rotation ticks, each row followed by its count of ticks
The counts run from 0 to 465.
[1.50 -3.51 -0.10 -2.11 1.26 0.51 -0.47 -0.56 -2.55 -1.15 2.19 1.56 0.82 -0.38 -1.23 -0.76 1.26 -2.05 -0.62 0.92 -0.39 0.00 -2.13 0.42 -1.18 1.09 -0.05 -1.42 -0.61 -0.17 1.04 -2.00 1.12 0.73 1.09 0.00]	124
[1.27 -0.85 1.94 0.56 2.65 -1.92 1.07 -0.64 0.44 2.04 1.05 2.56 1.66 0.26 -1.33 -1.74 -0.88 -0.64 -1.67 1.94 -0.75 -1.22 -1.19 -0.39 -1.10 0.05 0.12 -0.28 -0.68 0.29 1.53 -0.87 3.99 2.42 -0.39 0.28]	26
[-1.03 -0.11 1.39 -1.74 1.58 -0.35 1.45 1.09 2.32 0.68 0.64 -0.76 -1.46 -0.23 0.63 3.26 -0.15 0.67 0.91 1.05 -1.51 1.07 -0.97 -1.70 -0.74 -0.13 0.78 -1.42 -0.40 1.58 -3.76 -3.44 0.55 1.51 1.47 1.88]	286
[0.08 -0.34 1.93 1.20 0.36 0.74 -1.24 -0.61 1.60 1.77 0.32 2.05 -1.08 2.39 -2.30 0.88 -0.16 0.02 1.07 0.95 2.52 0.24 -1.86 -0.80 1.43 -1.36 3.43 -2.31 -1.81 2.09 -1.52 -1.14 1.88 1.34 0.40 0.97]	48
[1.98 -3.01 0.31 -1.31 0.56 -0.12 1.07 -0.42 -1.97 -0.76 1.84 0.54 1.12 1.34 0.25 -0.91 1.72 -2.77 -1.44 1.67 -1.68 1.33 0.08 1.09 -1.76 0.94 0.37 -1.86 -0.45 0.86 -1.34 -1.94 2.27 1.73 -0.47 1.68]	296
[1.52 -0.87 1.51 0.07 2.07 -0.30 1.18 0.61 1.61 1.16 0.63 1.11 -0.29 1.34 0.80 0.92 1.49 -0.78 -0.97 1.02 0.20 -0.14 -0.45 2.17 0.53 -0.80 2.14 -1.88 -0.70 3.80 -2.23 -3.18 0.84 1.79 0.78 1.52]	73
[-0.85 -2.89 1.46 -1.14 1.70 0.05 1.57 -0.19 1.07 -0.74 3.95 0.20 -1.29 -0.18 -1.40 -0.38 -1.08 -3.29 0.24 0.56 -1.09 -0.79 -1.29 1.87 -0.25 0.61 -0.24 0.01 -0.78 0.92 0.82 -2.37 0.47 -0.23 1.86 1.42]	328
[0.56 -0.74 0.36 1.18 1.51 1.09 -2.15 -0.25 -1.60 0.70 0.89 2.73 0.31 1.93 -1.23 1.21 -0.31 1.10 -2.05 1.10 1.21 -0.45 0.24 0.75 1.56 -2.61 2.13 -1.07 -1.53 -0.29 -1.42 -1.72 2.81 0.19 -0.68 -0.78]	396
[-0.61 -2.14 0.89 -2.47 2.86 0.62 -2.07 -0.43 -2.39 -0.82 1.46 1.00 0.22 -1.30 -2.59 0.14 0.59 0.15 1.01 0.58 0.83 -0.24 -2.62 -2.98 -0.89 0.00 0.06 -0.65 -0.25 -0.47 -1.11 -2.23 0.78 0.04 1.36 0.50]	129
[-2.28 -1.43 0.81 -1.39 3.25 -0.72 1.12 -2.36 -1.03 1.16 2.30 1.30 0.68 -1.32 -0.96 1.40 -1.69 1.40 -1.13 0.50 0.57 -1.75 -1.56 -1.27 1.57 -2.55 0.32 -0.19 1.00 1.70 -1.44 -1.23 1.20 1.34 1.44 -0.06]	380
[-1.32 -0.81 4.05 -0.26 -1.20 0.05 -1.00 1.50 1.67 -1.13 -0.17 0.30 -2.49 1.01 -2.34 1.30 -1.92 -1.46 -0.31 1.45 1.11 -1.33 -0.74 -0.91 0.95 0.68 -2.31 0.16 0.81 0.79 -0.41 -0.81 2.80 1.70 -0.36 0.15]	8
[1.01 -4.10 0.58 -1.40 0.16 1.01 -1.62 -1.57 -2.50 0.30 0.35 1.45 -0.23 0.89 -1.44 -0.57 1.53 1.19 1.38 0.07 1.33 -1.05 -2.25 -1.02 -0.14 1.19 0.01 -0.53 -1.37 -0.68 -1.03 -1.34 2.91 -0.34 1.70 2.20]	346
[-2.26 -2.42 0.44 -1.24 -2.23 0.31 0.62 -2.26 -2.53 0.56 0.41 0.17 0.25 0.27 0.61 1.95 -2.13 -0.50 -0.37 2.07 -0.49 -0.48 -3.55 -0.26 1.02 -0.72 -1.25 0.80 0.73 0.13 -0.84 -1.75 2.44 0.81 -0.01 -0.22]	386
[-2.76 -0.74 2.46 0.82 1.82 0.51 -0.77 -1.84 0.07 0.48 2.67 0.90 -0.43 -0.11 -2.93 1.62 -1.89 0.87 -1.67 1.42 -0.06 0.52 -0.72 -0.31 0.47 -2.28 0.24 -0.06 -0.63 -0.76 -1.56 -0.79 1.71 -1.32 -0.35 -0.82]	183
[-0.71 -1.31 1.34 -1.50 0.45 0.42 1.22 -0.35 0.34 1.05 0.86 1.72 0.14 0.61 0.59 1.42 -1.53 -1.74 -2.13 0.43 -0.06 -3.46 -0.30 -0.13 3.58 -0.65 -0.06 -0.17 -0.35 3.83 -0.07 -2.35 2.61 1.56 1.48 0.27]	377
[-0.20 -3.33 -0.46 -1.40 0.19 -0.65 2.26 -1.73 -0.33 0.33 2.08 1.81 -0.90 0.40 0.21 1.37 -2.67 -0.25 -0.37 -0.60 0.61 -1.67 -0.69 1.49 2.01 0.19 0.35 -0.85 0.71 2.46 -0.78 -0.80 2.42 1.28 3.79 0.62]	373
[0.35 -3.28 0.14 -1.93 -0.60 0.74 0.64 -0.33 0.51 -1.34 2.80 1.46 -2.43 0.34 -1.79 3.15 -0.81 0.03 -0.17 -1.04 0.34 0.88 0.99 1.63 -0.58 0.56 -0.49 -2.07 0.49 -0.89 -1.91 -0.83 1.40 0.34 2.57 -0.42]	143
[1.86 -0.76 0.09 -0.15 0.83 0.21 0.18 0.08 0.89 2.17 -1.10 1.25 1.05 1.78 1.09 1.13 0.83 1.81 -0.78 1.89 -1.39 -0.49 -1.34 0.86 -1.75 1.77 0.86 -0.83 -1.36 -0.23 -2.33 -3.19 2.52 0.74 0.05 0.72]	67
[-0.40 -1.08 0.93 -0.26 0.46 0.51 0.51 -2.08 2.13 1.30 0.56 0.72 -0.32 0.59 -1.85 0.60 -1.05 -2.71 -1.11 2.36 -0.36 0.10 -2.94 1.69 -2.20 1.89 -0.28 -0.49 0.59 -0.09 -1.48 -2.48 1.15 0.67 -1.12 -1.61]	58
[-0.82 -2.01 1.00 -0.95 3.49 -0.19 1.09 -0.11 1.22 -0.16 3.75 0.56 -1.39 -0.82 -2.14 -0.40 -1.30 -0.79 1.28 -0.10 -0.31 -0.44 -0.92 0.16 0.00 -0.95 1.07 -0.37 -0.75 1.08 -0.72 -1.83 0.46 -0.90 3.04 2.72]	327
[0.23 1.90 2.59 0.16 3.36 -0.18 -1.05 1.53 1.95 0.96 0.21 1.23 -0.61 0.65 -2.19 1.66 -2.08 1.50 -0.97 1.73 1.14 -2.50 -1.47 -0.73 -0.88 -1.91 -0.34 0.35 -0.03 0.45 -1.07 -2.50 2.86 1.46 -1.05 -0.04]	232
[2.07 -1.81 2.07 0.29 0.38 0.28 -2.23 0.77 -2.25 0.53 -1.17 1.71 -0.07 2.72 -0.57 0.33 0.70 2.70 -0.53 2.05 1.66 -1.19 -1.09 -0.04 -0.14 0.19 0.20 -0.13 0.04 -0.05 -1.29 -0.82 4.33 1.36 -1.25 0.54]	219
[-0.72 -0.16 1.55 -0.07 -0.60 0.27 0.43 0.37 3.52 1.52 -0.41 -0.13 -1.92 1.29 -0.52 3.51 -0.81 -0.60 0.13 1.55 -0.40 -0.57 -2.01 0.92 0.16 1.03 0.95 -0.46 -0.39 1.75 -2.95 -2.71 0.89 1.09 0.45 0.58]	61
[-0.67 -3.06 1.37 -1.11 -1.94 0.28 1.91 -1.27 -0.92 -0.28 2.73 0.93 -0.35 -0.14 0.12 2.82 0.27 -1.14 -2.45 1.36 -2.57 0.59 0.40 0.80 1.33 -0.87 -1.47 -0.70 -0.01 0.35 -0.01 -1.36 2.51 1.35 0.49 0.05]	164
[0.85 -2.27 0.85 -1.02 0.07 1.81 -0.52 -1.60 0.80 0.84 0.88 1.80 -0.09 -0.04 -1.75 1.98 -1.01 -0.05 -1.95 0.67 -1.90 -2.42 -0.67 0.43 -1.40 1.21 -2.79 0.12 0.42 -2.09 -1.09 -1.92 3.04 -0.09 -0.13 -1.60]	362
[0.03 -2.16 1.41 -1.22 -2.22 -0.95 1.03 1.73 -0.42 0.51 -0.57 -0.22 -0.74 1.09 1.06 2.14 -1.17 -0.42 1.38 2.48 -1.86 0.42 -2.65 -0.77 -0.91 1.19 0.14 -0.10 -0.60 -0.33 1.68 -1.95 2.66 2.59 0.45 2.19]	464
[-0.77 -2.35 1.62 -0.04 1.13 -1.78 1.33 -1.03 -0.63 -0.68 0.58 0.79 -0.95 1.30 0.25 0.43 -2.67 -1.00 0.68 1.75 1.61 -0.95 -2.04 1.98 2.04 2.77 0.52 0.65 -0.49 2.74 -0.32 -1.91 2.00 -0.46 1.71 0.82]	201
[-1.07 -0.44 3.18 -0.57 1.55 -0.40 -0.66 2.43 -0.47 -1.46 0.08 -0.44 -1.43 0.52 -0.93 1.40 -0.12 -0.91 -0.81 1.85 1.96 -0.09 -1.19 -0.51 1.10 -0.36 0.68 -0.09 0.69 3.69 -1.31 -2.67 1.02 1.79 -0.64 -0.16]	430
[-0.21 -0.22 3.01 0.02 1.03 0.10 -2.22 2.89 -1.14 -0.65 -0.54 -0.66 -1.27 1.50 -1.02 2.29 0.23 2.47 0.24 2.52 0.78 0.32 -0.80 -1.95 -0.92 -1.40 -0.10 -0.42 0.25 0.02 -2.18 -1.99 2.60 1.48 -1.65 0.45]	437
[-0.97 -1.67 0.83 -2.78 1.94 -0.75 1.44 -1.64 -0.88 0.15 2.13 1.29 1.35 -1.62 -0.65 0.18 -1.81 -0.83 -2.83 1.02 -2.47 -0.87 -0.38 -1.11 -0.82 1.20 -2.21 -0.15 -0.03 -1.01 -0.14 -2.43 2.83 0.65 0.90 -0.35]	157
[-0.07 -2.80 -0.67 -2.90 -0.24 0.38 0.04 -0.62 -0.02 -1.30 1.18 1.97 -1.22 1.47 -0.03 0.74 -2.47 -1.56 -0.22 -0.26 0.74 -1.01 0.00 -0.26 -0.19 3.15 -0.43 -1.10 -0.55 -0.28 -0.55 -1.60 2.97 0.64 3.16 1.12]	148
[2.09 -0.32 2.34 1.09 2.72 -0.14 -1.56 0.49 0.02 0.40 1.29 2.12 -1.01 1.44 -2.92 0.24 -0.47 0.67 -1.40 1.06 2.06 -0.95 -0.10 1.31 0.13 -2.20 0.59 -1.20 0.26 1.47 -1.08 -0.73 2.72 1.20 -0.83 -0.89]	224
[0.37 -4.38 1.61 -0.92 0.77 1.02 0.19 -1.13 -0.12 -0.78 3.30 1.85 -1.28 -0.29 -3.32 0.40 1.30 -1.30 0.04 -0.26 1.22 -0.40 -0.64 1.88 1.79 -0.63 0.22 -1.56 0.05 1.55 -1.09 -0.53 0.77 0.45 1.79 0.09]	348
[1.80 -1.51 1.38 0.16 -0.73 -0.99 0.64 1.18 1.35 1.03 -0.32 2.37 -0.93 2.54 0.09 0.12 -2.17 -0.80 -0.46 1.02 -0.32 -2.08 -0.21 0.83 -0.03 1.81 -0.07 -0.42 -1.09 0.23 1.17 -0.87 4.66 2.12 0.85 1.52]	21
[0.15 -2.24 -0.80 -1.36 1.86 0.28 0.29 0.06 0.34 -0.68 2.05 0.05 -1.24 1.04 -1.13 -0.18 -3.09 -3.44 -0.18 1.15 0.21 -0.88 -3.17 1.64 -2.77 0.45 -0.08 0.02 0.53 -0.30 -0.24 -2.83 0.46 -0.21 1.17 0.87]	103
[-0.94 -0.41 2.40 -1.22 1.51 0.14 0.02 1.25 0.25 0.08 0.28 -0.69 -0.95 0.91 -0.14 1.28 0.53 -1.36 0.12 1.15 -0.03 -0.79 -2.35 -0.85 0.82 -2.21 0.96 -1.04 0.20 4.25 -3.50 -3.02 0.34 1.59 -0.06 2.10]	81
[-1.10 -1.20 3.55 0.58 1.01 -1.70 2.26 -0.47 1.98 1.99 2.41 0.88 -0.72 -1.01 -2.08 1.66 -0.48 -0.99 -0.74 2.05 -1.12 -0.16 -1.97 0.22 0.83 -2.47 -0.02 -0.26 0.33 2.59 0.96 -0.87 1.68 2.58 0.29 -0.54]	32
